{"in": [143, 113, 155, 105], "out": "155, 143"}
{"in": [[140, 137, 102, 130, 148, 150, 124], [153, 120, 121, 109, 118, 116, 117], [105, 113, 119, 132, 115, 118, 114]], "out": "153, 150"}
{"in": [150, 128, 121, 157, 145, 128, 119], "out": "157, 150"}
{"in": [111, 144, 118, 149], "out": "149, 144"}
{"in": [106, 113, 123, 122, 108], "out": "123, 122"}
{"in": [108, 112, 122, 114, 117, 102, 105], "out": "122, 117"}
{"in": [127, 112, 150, 140, 144], "out": "150, 144"}
{"in": [[132, 117, 107, 106, 109, 134, 112], [129, 131, 155, 103, 119, 130, 112], [144, 129, 124, 102, 156, 142, 144]], "out": "156, 155"}
---
[130 123 134 132 127 107 129] yields 127

[[115 124 128 143]
 [114 154 124 155]] yields 114

[[136 144 105 125 117 130 110]
 [135 143 104 126 117 125 104]
 [120 125 109 116 124 147 125]] yields 117

[147 126 128 103 125 129 130] yields 125

[[127 132 129 127 145 139]
 [127 134 129 123 149 136]] yields 145

[108 125 126 107 157] yields 157
---
[[143 148 135 133 149 138]
 [129 132 129 114 123 114]
 [113 117 121 119 113 117]] result: 114

[[148 137 102 100]
 [121 109 102 104]] result: 104

[[144 109 136 157 152 138]
 [119 125 117  99 130 103]] result: 103

[[142 106 129 115 131]
 [124 128 125 153 114]] result: 114

[[129 125 125 130 128 130]
 [130 133 101 148 145 125]
 [130 126 146 110 113 128]] result: 125

[[108 101 131 139]
 [121 125 142 120]
 [150 145 125 131]] result: 120
---
Q:
[[128, 124, 134, 131, 133, 134, 118],
 [116, 130, 136, 140, 129, 129, 117],
 [120, 129, 138, 133, 122, 151, 103]]
A: 138

Q:
[[109, 121, 125, 151, 126, 123],
 [104, 136, 110, 122, 131, 132],
 [120, 107, 120, 118, 133, 120]]
A: 120

Q:
[[119, 139, 148, 123, 130, 121, 104],
 [130, 132, 121, 144, 139, 124, 130],
 [131, 131, 120, 144, 137, 122, 131]]
A: 120

Q:
[[124, 139, 144, 146, 130],
 [99, 157, 131, 123, 126],
 [138, 106, 132, 137, 133]]
A: 132

Q:
[[142, 124, 104, 129, 115, 128],
 [116, 131, 150, 126, 137, 129],
 [127, 130, 123, 153, 130, 118]]
A: 123

Q:
[[140, 139, 133, 156, 124, 134],
 [135, 134, 131, 144, 125, 131],
 [131, 131, 129, 135, 127, 130]]
A: 129
---
[[151 106 114 101 131]
 [142 128 145 139 116]
 [143 146 138 133 138]] result: 151, 101

[145 150 124 141 132] result: 150, 124

[141  98 136 118] result: 141, 98

[[155 138 125 127 143 139]
 [132 110 157 123 123 130]
 [143 141 120 131 118 113]] result: 157, 110

[134 122 134 147 134 150 119] result: 150, 119

[116 119 133 101 142 118] result: 142, 101

[140 134 136 113 129 104] result: 140, 104
---
[123 119  98 136] out 123, 136

[130 128 128 117 105] out 130, 105

[[142 135 108 135 138]
 [136 122 134 125 124]
 [144 118 119 129 153]] out 142, 153

[[134 145 127 134 127 128]
 [149 127 128 128 122 130]] out 134, 130

[[140  99 141 141 116 150]
 [156 125 117 126 105 107]
 [142 139 139 103 142 144]] out 140, 144

[136 150 101 112 141 136] out 136, 136

[[137 126 136 132 140]
 [135 131 122 125  98]
 [115 135 137 118 143]] out 137, 143

[[130 132 105 128]
 [105 133 120 128]] out 130, 128
---
array([[124, 140, 117, 107, 126, 126],
       [132, 137, 141, 130, 156, 123],
       [123, 121, 146, 153, 142, 118]]) => 123

array([[156, 106, 118, 139, 154],
       [116, 114, 103, 135, 125],
       [150, 101, 110, 125, 150]]) => 150

array([[133, 115, 124, 143, 126],
       [147, 137, 135, 100, 147],
       [113, 116, 117, 105, 107]]) => 113

array([[127, 124, 138,  99, 143, 142],
       [104, 135, 103, 156, 111, 127],
       [122, 144, 121, 145, 134, 119]]) => 122

array([[110, 124, 133, 115],
       [129, 117, 127, 122],
       [130, 128, 106, 146]]) => 130

array([[128, 126, 128, 133, 128],
       [129, 127, 151, 151, 116],
       [133, 124, 121, 142, 127]]) => 133

array([[110, 136, 150, 117, 140],
       [119, 134, 139, 119, 129],
       [116, 135, 144, 118, 123]]) => 116

array([[132, 132, 120, 131, 136, 133, 135],
       [125, 130, 126, 113, 119, 157, 129],
       [122, 138, 134, 124, 141, 153, 113]]) => 122
---
array([[130, 128, 135, 110, 113, 115, 137, 121],
       [121, 113, 118, 128, 133, 145, 126, 124],
       [125, 128, 137, 126, 130, 125, 119, 125],
       [129, 131, 140, 115, 139, 133, 121, 114],
       [127, 121, 129, 118, 133, 143, 138, 125],
       [136, 126, 126, 135, 119, 123, 128, 129],
       [134, 128, 131, 113, 108, 126, 106, 135]]) ⇒ 135

array([[100, 117, 139, 126, 132, 140, 126, 123, 144],
       [131, 122, 124, 128, 123, 132, 126, 125, 120],
       [131, 132, 128, 129, 129, 124, 129, 130, 130],
       [149, 152, 123, 131, 132, 105, 133, 139, 129],
       [133, 141, 129, 130, 133, 117, 130, 135, 133],
       [152, 129, 116, 128, 122, 121, 129, 130, 110],
       [123, 113, 127, 127, 122, 139, 126, 122, 121],
       [104, 123, 140, 127, 134, 136, 125, 126, 144],
       [132, 132, 127, 128, 130, 124, 128, 131, 130]]) ⇒ 130

array([[132, 128, 133, 130,  98, 123, 116, 120],
       [111, 120, 135, 119, 142, 117, 134, 122],
       [114, 130, 124, 113, 142, 119, 151, 134],
       [128, 122, 131, 132, 114, 131, 140, 130],
       [131, 138, 116, 127, 133, 132, 129, 131],
       [121, 136, 117, 120, 145, 124, 131, 128]]) ⇒ 128

array([[155, 122, 106, 131, 116, 132, 124, 156, 130, 125, 101, 127, 154],
       [124, 129, 121, 137, 117, 138, 126, 132, 118, 131, 134, 133, 128],
       [130, 141, 137, 122, 137, 133, 138, 129, 129, 132, 102, 119, 125],
       [132, 124, 134, 117, 134, 116, 128, 123, 139, 124, 122, 123, 127],
       [111, 134, 140, 127, 130, 147, 111, 139, 143, 138, 118, 129, 109],
       [153, 124, 119, 127, 120, 101, 148, 115, 104, 116, 143, 129, 149],
       [135, 127, 129, 129, 131, 124, 131, 128, 125, 127, 133, 128, 132],
       [124, 125, 123, 140, 119, 144, 127, 129, 116, 134, 131, 129, 127]]) ⇒ 127

array([[144, 120, 127, 121, 123, 123, 137, 140, 131, 127, 115],
       [140, 124, 123, 120, 122, 134, 113, 132, 122, 119, 114],
       [116, 127, 128, 126, 125, 119, 140, 127, 134, 121, 141],
       [128, 129, 107, 121, 122, 131, 126, 125, 125, 125, 123],
       [131, 124, 109, 121, 122, 120, 147, 132, 133, 131, 126],
       [125, 124, 136, 121, 121, 127, 117, 130, 126, 110, 129],
       [137, 126, 120, 120, 122, 134, 115, 130, 122, 121, 116],
       [129, 120, 140, 122, 123, 118, 137, 137, 133, 117, 130],
       [124, 123, 140, 120, 121, 126, 117, 131, 127, 107, 131],
       [129, 134, 115, 135, 135, 130, 138, 123, 129, 147, 129],
       [138, 125, 118, 118, 121, 134, 113, 130, 122, 118, 114],
       [131, 133, 121, 138, 137, 129, 140, 125, 130, 150, 128]]) ⇒ 128

array([[120, 129, 118, 141, 131, 119, 122, 144, 137, 125, 117, 137],
       [131, 134, 132, 133, 133, 124, 153, 120, 116, 138, 129, 121],
       [126, 133, 132, 109, 123, 144, 132, 118, 151, 134, 135, 128],
       [127, 128, 100, 132, 127, 116, 122, 142, 147, 128, 115, 139],
       [143, 136, 124, 132, 127, 122, 147, 119, 108, 135, 114, 142],
       [128, 134, 118, 132, 123, 118, 150, 123, 115, 140, 114, 148],
       [151, 127, 121, 121, 131, 127, 126, 134, 138, 122, 139, 129],
       [129, 138, 141, 119, 152, 131, 112, 144, 127, 119, 125, 133]]) ⇒ 133

array([[133, 133, 128, 127, 136, 135, 129, 142, 105, 128, 125],
       [142, 134, 128, 128, 123, 124, 127, 131, 122, 123, 127],
       [128, 132, 128, 123, 127, 126, 126, 122, 125, 131, 122],
       [128, 130, 128, 142, 121, 131, 130, 130, 126, 114, 126],
       [128, 130, 128, 128, 130, 124, 140, 126, 131, 130, 123],
       [155, 135, 128, 124, 130, 125, 116, 120, 147, 133, 136],
       [149, 135, 128, 127, 115, 116, 137, 121, 130, 124, 123],
       [128, 130, 128, 123, 134, 134, 122, 135, 129, 141, 138],
       [128, 132, 128, 128, 129, 132, 118, 130, 122, 123, 135],
       [128, 132, 128, 130, 117, 119, 125, 115, 128, 125, 127],
       [128, 132, 128, 125, 119, 124, 122, 119, 132, 126, 134]]) ⇒ 134

array([[144, 140, 108, 136, 106, 122, 143, 127, 110, 148, 124, 148, 120,
        113],
       [110, 112, 133, 148, 112, 133, 121, 143, 108, 107, 126, 143, 134,
        108],
       [122, 133, 126, 144, 121, 112, 146, 110, 110, 147, 130, 130, 130,
        122],
       [144, 114, 121, 108, 108, 132, 116, 112, 110, 148, 134, 148, 137,
        111],
       [141, 109, 136, 136, 109, 138, 146, 142, 148, 128, 145, 112, 123,
        144],
       [135, 112, 150, 140, 137, 132, 150, 130, 136, 107, 116, 144, 138,
        140],
       [106, 128, 129, 150, 133, 121, 119, 142, 138, 113, 126, 140, 122,
        108],
       [136, 147, 145, 135, 145, 146, 147, 118, 115, 133, 111, 108, 127,
        125],
       [108, 134, 123, 133, 127, 113, 107, 128, 135, 136, 146, 126, 132,
        114],
       [116, 111, 117, 115, 146, 115, 131, 120, 113, 116, 128, 133, 138,
        116],
       [119, 143, 147, 117, 111, 143, 117, 115, 120, 143, 141, 112, 106,
        146],
       [145, 121, 145, 109, 121, 148, 121, 145, 124, 117, 146, 137, 146,
        133]]) ⇒ 133
